50 stands for zero in the data rows.
Here are some points:
array([41, 72, 48, 53, 49, 59, 46, 72, 39, 47, 82, 31, 46, 37, 29, 35, 48, 52, 50, 65, 65, 48, 64,
       31])
array([57, 44, 50, 79, 24, 54, 37, 31, 47, 40, 56, 71, 47, 55, 90, 45, 28, 67, 26, 51, 49, 46, 31,
       63])
array([53, 54, 54, 58, 35, 51, 54, 40, 44, 70, 36, 57, 55, 39, 61, 58, 31, 59, 31, 33, 51, 48, 51,
       51])
array([66, 62, 71, 64, 34, 37, 26, 33, 22, 43, 04, 58, 46, 42, 77, 72, 38, 55, 58, 37, 40, 69, 74,
       52])
array([39, 70, 54, 49, 66, 41, 62, 98, 97, 64, 86, 38, 74, 42, 15, 10, 73, 18, 50, 62, 48, 44, 34,
       33])
array([51, 31, 66, 47, 37, 47, 61, 61, 53, 68, 57, 55, 46, 47, 08, 47, 51, 51, 33, 62, 64, 40, 43,
       32])
array([44, 46, 39, 65, 39, 62, 81, 52, 53, 44, 34, 34, 29, 68, 58, 43, 41, 46, 24, 46, 73, 61, 37,
       49])
array([42, 42, 64, 35, 77, 58, 50, 24, 47, 52, 21, 42, 64, 37, 55, 66, 76, 63, 49, 51, 47, 47, 55,
       61])
array([54, 29, 65, 42, 69, 47, 63, 44, 50, 77, 60, 57, 66, 47, 59, 99, 59, 30, 70, 56, 36, 64, 76,
       69])
array([47, 40, 38, 39, 84, 52, 40, 73, 79, 66, 64, 31, 46, 23, 26, 68, 76, 52, 44, 71, 57, 62, 67,
       42])
array([52, 55, 51, 69, 53, 56, 28, 33, 29, 73, 42, 65, 56, 40, 64, 65, 50, 42, 57, 63, 40, 75, 65,
       46])
array([58, 46, 71, 62, 42, 46, 39, 26, 37, 65, 25, 56, 55, 60, 64, 80, 31, 73, 44, 58, 39, 45, 59,
       69])
array([36, 48, 59, 50, 66, 32, 66, 60, 64, 51, 44, 44, 54, 37, 30, 37, 69, 30, 66, 45, 67, 50, 56,
       54])
array([40, 65, 53, 34, 44, 58, 70, 75, 70, 52, 69, 46, 67, 57, 37, 19, 25, 19, 54, 40, 63, 21, 48,
       47])
array([24, 68, 33, 51, 41, 71, 62, 68, 53, 59, 66, 68, 66, 56, 50, 16, 71, 50, 58, 43, 49, 25, 49,
       49])
array([42, 29, 70, 68, 39, 47, 20, 37, 30, 44, 45, 66, 53, 65, 88, 51, 49, 45, 46, 62, 14, 65, 48,
       64])
array([34, 36, 34, 29, 36, 25, 36, 60, 43, 35, 48, 58, 79, 64, 61, 48, 33, 57, 36, 62, 52, 56, 32,
       61])
array([12, 72, 30, 40, 72, 46, 78, 79, 77, 64, 69, 31, 53, 43, 44, 27, 67, 31, 54, 47, 36, 41, 50,
       44])
array([40, 72, 31, 51, 24, 46, 71, 46, 68, 39, 46, 65, 19, 72, 46, 39, 28, 45, 43, 63, 76, 46, 25,
       32])
array([46, 52, 23, 63, 32, 45, 61, 77, 60, 46, 86, 59, 61, 26, 36, 28, 50, 34, 49, 57, 61, 27, 60,
       19])
array([36, 62, 36, 25, 96, 48, 55, 80, 77, 68, 90, 32, 47, 40, 24, 27, 48, 44, 56, 71, 63, 17, 09,
       20])
array([37, 51, 68, 55, 44, 40, 24, 20, 40, 28, 33, 61, 40, 49, 75, 73, 16, 53, 43, 65, 52, 66, 39,
       76])
array([85, 52, 70, 52, 24, 44, 29, 62, 24, 35, 28, 69, 57, 66, 75, 63, 20, 67, 33, 55, 28, 68, 45,
       65])
array([72, 55, 62, 58, 14, 34, 29, 70, 24, 54, 56, 71, 62, 53, 53, 61, 27, 61, 62, 55, 57, 89, 55,
       45])
array([60, 55, 69, 65, 46, 54, 54, 58, 46, 67, 28, 37, 56, 37, 49, 65, 51, 27, 52, 63, 44, 76, 64,
       51])
array([45, 58, 46, 30, 89, 37, 27, 65, 39, 61, 78, 49, 60, 58, 22, 22, 68, 48, 58, 55, 32, 39, 55,
       21])
array([36, 49, 59, 37, 61, 48, 52, 81, 75, 54, 74, 20, 50, 25, 06, 42, 59, 54, 62, 57, 66, 46, 53,
       20])
Here are 20 more points, each followed by its number:
array([47, 40, 62, 40, 41, 51, 55, 50, 59, 43, 39, 35, 61, 44, 54, 46, 62, 33, 59, 50, 66, 64, 51,
       48]) 0
array([35, 56, 25, 40, 39, 39, 75, 84, 81, 53, 98, 39, 77, 45, 26, 20, 73, 30, 53, 41, 57, 04, 28,
       32]) 1
array([54, 47, 70, 55, 32, 53, 28, 51, 23, 57, 45, 60, 26, 59, 68, 59, 47, 51, 34, 49, 22, 65, 35,
       69]) 2
array([36, 58, 42, 49, 64, 74, 24, 49, 34, 46, 63, 56, 46, 55, 55, 40, 69, 40, 45, 46, 24, 25, 51,
       63]) 3
array([33, 49, 51, 52, 52, 53, 33, 61, 61, 61, 85, 56, 75, 31, 39, 63, 67, 31, 60, 53, 32, 38, 33,
       32]) 4
array([65, 44, 53, 45, 49, 43, 20, 36, 17, 33, 21, 62, 40, 49, 84, 64, 50, 67, 25, 47, 41, 64, 63,
       71]) 5
array([32, 65, 38, 49, 61, 50, 73, 87, 57, 43, 87, 41, 53, 67, 27, 04, 73, 42, 57, 50, 51, 30, 48,
       26]) 6
array([47, 79, 52, 39, 57, 61, 53, 71, 66, 37, 84, 36, 67, 33, 36, 43, 68, 57, 58, 62, 54, 34, 44,
       40]) 7
array([47, 59, 48, 46, 40, 39, 55, 63, 49, 53, 36, 49, 52, 53, 36, 30, 46, 48, 62, 33, 55, 58, 33,
       68]) 8
array([53, 27, 53, 57, 90, 76, 47, 50, 55, 46, 43, 40, 41, 40, 43, 77, 49, 39, 50, 56, 73, 38, 54,
       57]) 9
array([52, 11, 47, 52, 35, 75, 27, 13, 64, 51, 12, 51, 53, 55, 63, 69, 47, 49, 57, 46, 38, 65, 70,
       81]) 10
array([58, 52, 75, 44, 61, 54, 62, 66, 60, 71, 81, 42, 81, 51, 22, 29, 48, 35, 52, 50, 65, 39, 42,
       34]) 11
array([20, 69, 37, 45, 78, 53, 45, 83, 79, 50, 99, 41, 51, 43, 08, 21, 66, 52, 63, 53, 55, 16, 19,
       00]) 12
array([46, 50, 51, 61, 37, 32, 50, 48, 30, 44, 49, 57, 50, 65, 60, 47, 03, 55, 24, 41, 43, 50, 35,
       69]) 13
array([44, 68, 37, 35, 60, 58, 72, 74, 66, 51, 83, 41, 63, 47, 16, 27, 55, 15, 50, 44, 55, 11, 19,
       37]) 14
array([45, 36, 26, 60, 51, 60, 27, 37, 23, 60, 12, 41, 39, 79, 61, 67, 63, 72, 45, 56, 40, 68, 57,
       51]) 15
array([39, 53, 36, 40, 42, 66, 51, 67, 58, 45, 85, 56, 45, 40, 43, 46, 54, 46, 57, 47, 53, 55, 48,
       43]) 16
array([46, 52, 82, 62, 31, 46, 50, 51, 63, 53, 41, 59, 48, 56, 50, 48, 40, 49, 41, 37, 39, 55, 44,
       47]) 17
array([44, 68, 41, 40, 56, 54, 67, 61, 61, 57, 40, 66, 36, 59, 50, 32, 70, 59, 70, 41, 41, 62, 47,
       61]) 18
array([70, 29, 57, 54, 36, 38, 46, 36, 50, 41, 27, 46, 44, 38, 67, 58, 49, 69, 70, 63, 51, 67, 60,
       47]) 19
Which three of these numbered points are nearest to each point below, looking only along the 6 directions in which the first points spread most? Their numbers follow each, nearest first.
array([66, 35, 25, 43, 49, 51, 71, 28, 75, 36, 51, 51, 29, 50, 42, 45, 34, 44, 34, 50, 83, 29, 39,
       47]) > 8 0 17
array([53, 57, 44, 74, 14, 36, 28, 30, 23, 45, 41, 72, 58, 77, 95, 46, 44, 61, 42, 45, 42, 33, 73,
       33]) > 2 5 13
array([53, 41, 64, 38, 52, 48, 22, 14, 44, 46, 37, 51, 43, 48, 62, 66, 34, 74, 44, 41, 61, 55, 55,
       64]) > 15 5 19
array([47, 37, 54, 56, 82, 74, 46, 47, 70, 71, 48, 28, 48, 46, 27, 64, 47, 39, 58, 58, 40, 67, 43,
       51]) > 9 0 18
array([45, 46, 32, 52, 51, 66, 33, 17, 53, 54, 48, 65, 63, 47, 62, 36, 48, 55, 47, 49, 39, 26, 33,
       41]) > 3 18 15
array([46, 67, 32, 39, 29, 35, 51, 44, 56, 42, 47, 41, 52, 43, 77, 44, 47, 52, 60, 24, 47, 69, 62,
       41]) > 17 8 18
array([15, 66, 58, 49, 69, 33, 69, 69, 60, 51, 68, 48, 60, 53, 24, 19, 56, 24, 86, 52, 44, 23, 26,
       44]) > 14 6 1
array([66, 51, 44, 51, 35, 49, 14, 49, 35, 52, 13, 36, 35, 48, 54, 57, 48, 62, 65, 43, 55, 57, 65,
       53]) > 19 15 2
array([40, 75, 45, 48, 76, 44, 66, 56, 42, 55, 50, 47, 60, 55, 47, 48, 70, 44, 64, 54, 52, 35, 37,
       53]) > 18 16 4
array([58, 23, 65, 36, 69, 45, 55, 40, 36, 48, 00, 39, 21, 50, 26, 70, 51, 66, 62, 60, 50, 54, 56,
       70]) > 9 19 10
